Questions about the table below. Indices start at 0.
1) Give the entry at row 0, column 0.
2) Give the bottom-right entry.
3) Give the entry in the bottom-left corner.
4) Give the top entry of the column that holds the largest entry.
5) Give the entry just right of 76.
6) Give the entry directly below the largest entry.
7) Give the entry at row 2, column 0.
8) Give the bottom entry of the column that holds the largest entry.
[[ 60  50   4  57 -12  22 -10  15  65  20  17  12]
 [ -1  -1   0  18  42  53  20  41 -35  27   8   0]
 [ -1  26   2   3 -13   8 -20  32  14  18   2   2]
 [  0   0   0  37 -36  62  -2  59 -43   5   0   0]
 [ 52  53   4   1  21   5   2  12   8  21   5  10]
 [ 70  14  60  62  -3 -11   0  -2  16   4  22   7]
 [ 65  -2  41  76  -5 -11   0  -3  22  23  35   9]
 [  0   0   0  32  -1  57  -8  64 -42  11  48   0]
 [  0   0   0   0  31   0   0  19  -2   0  39   0]
 [  0   0   0  34 -30  58   0  48 -40   0   0   0]
 [ -2   1   1   0 -17   0 -37  61  -4   9  69   8]
 [  2  -1   0  55  -7  56  25  45 -43  36  10   1]]
1) 60
2) 1
3) 2
4) 57
5) -5
6) 32
7) -1
8) 55

Read these off the table that follows.
1) What is the top entry of the column that holds the largest entry?
2) What is the entry just left of -28?
3) What is the entry in the bottom-left corner?
4) What is the entry in the bottom-right corner?
5) What is the bottom entry of the column that holds the smallest entry?
6) What is the top-left entry?
7) What is the top-right entry?
8) What is the bottom entry of the column that holds the largest entry?
[[ 71  72  57 -56 -64 -55 -41]
 [-42 -50 -47  68  54  52  60]
 [ 59  38 -55  44 -51 -15 -64]
 [ 56 -28  69 -52  21 -48  59]
 [ 54 -57 -58  58  64 -56 -59]
 [-54 -61 -57  68  62  53  51]
 [ 62 -61 -64  60  56 -63 -53]
 [-63  58  58 -55 -64  67  66]
 [-44 -44 -65  55  52  64  63]]
1) 72
2) 56
3) -44
4) 63
5) -65
6) 71
7) -41
8) -44

Questions about the table below. Indices start at 0.
1) Report the entry at row 2, column 0.
2) Report the entry directly below 9.
3) Report the entry at row 1, column 0.
4) Report the entry directly below -40.
5) Report the entry just left of 0.
6) Report the entry directly above the largest entry.
7) Report the entry at row 0, column 0.
[-3 -23 34 56]
[30 6 6 9]
[-40 -46 -30 -29]
[-13 76 34 48]
[-30 2 0 -21]
[-75 73 25 -13]
1) -40
2) -29
3) 30
4) -13
5) 2
6) -46
7) -3

Read these off the matrix that follows. Indices start at 0.
1) Give the entry just right of the smallest entry.
2) Give the entry at row 1, column 0.
3) Give the entry directly below the smallest entry.
4) Give the entry at row 0, column 1.
5) Give the entry directly below 14.
6) Give the entry directly below the largest entry.
7) Give the entry at row 0, column 2.
8) Give the bottom-left entry.
[[ -8 -13 -12 -29   6   0  28   6  22]
 [-15  11  -7  -6  11  12   5  10  21]
 [ -1  24   3  18 -23  -5 -15   1  19]
 [-14  19  13 -13   5  20   8   7  17]
 [ -7  10 -22  37 -20   9  -4 -22  25]
 [-18  27   0 -11  -2  10  -1  23  20]
 [-27  32  37 -10 -11  -3  -7  59  11]
 [-14  -7  -4 -48  14  -6  17   0  21]
 [-12  -7 -15  11  -8  -6  26   2  23]
 [-14  30 -26  22  19 -25 -35 -21  26]
 [ -7  -3  16 -23  25 -27 -11   5  16]]
1) 14
2) -15
3) 11
4) -13
5) -8
6) 0
7) -12
8) -7

B = [1 0 -1 -25 14 -61 -75 -3 -13 0 -4 3]
The entry just left of -25 is -1
The entry just left of -1?
Answer: 0

Read these off the array that follows. Indices start at 0.
1) What is the entry at row 0, column 1?
2) What is the entry in row 0 and column 2?
3) What is the top-left entry?
4) What is the entry in row 1 and column 0?
5) What is the entry just right of the smallest entry?
6) What is the entry directly below the smallest entry?
7) What is the entry just left of the smallest entry?
8) What is the entry directly above the smallest entry?
4725,4356,2518,4091,6694,2472,2488,5269,5505,3845,4223,2738
4075,2668,2924,4953,5426,2532,3399,4893,4180,4361,4426,4042
3730,1950,2976,5267,4749,2914,3837,4705,3495,4648,4577,4980
3226,6806,4887,2282,3490,3858,4420,2749,4366,2777,3621,4542
7394,6826,9578,9698,6251,5555,2024,5531,1667,6332,6379,8386
3806,3899,5105,1882,2527,3333,5599,2440,3412,3001,3989,4173
1) 4356
2) 2518
3) 4725
4) 4075
5) 6332
6) 3412
7) 5531
8) 4366

data =
[[ 74  80 117  95  53 135  93  88  86 102  63 104 162  72  91  82]
 [117 110 156  94 128  96  46 109 112 140 110  82 118 112  87  97]
 [220 158  19  69 174 222  30 119 128  24 102 141 142 164  77 111]
 [103  96  82  87  98 103  84  92  93  82  91  96  95  97  88  93]]
The last entry, reading row by row: 93
The first entry in reading order?
Answer: 74
The entry just left of 142 is 141
The third entry, reading row by row -> 117
The entry directly below the smallest entry?
Answer: 82
The second smallest entry: 24
The entry just right of 141?
Answer: 142
The fourth entry from the end, reading row by row?
Answer: 95
The second largest entry?
Answer: 220
The entry just left of 156?
Answer: 110
The third entry on the main diagonal -> 19
The entry just left of 141?
Answer: 102
The entry in the top-right corner?
Answer: 82
The 3rd largest entry is 174
The entry just right of 140?
Answer: 110
The entry just right of the smallest entry?
Answer: 69
The third smallest entry?
Answer: 30
The 2nd entry on the diagonal from the top-right corner?
Answer: 87
The third entry on the diagonal from the top-right corner?
Answer: 164
The bottom-left entry is 103
The last entry of the smallest entry's row?
Answer: 111
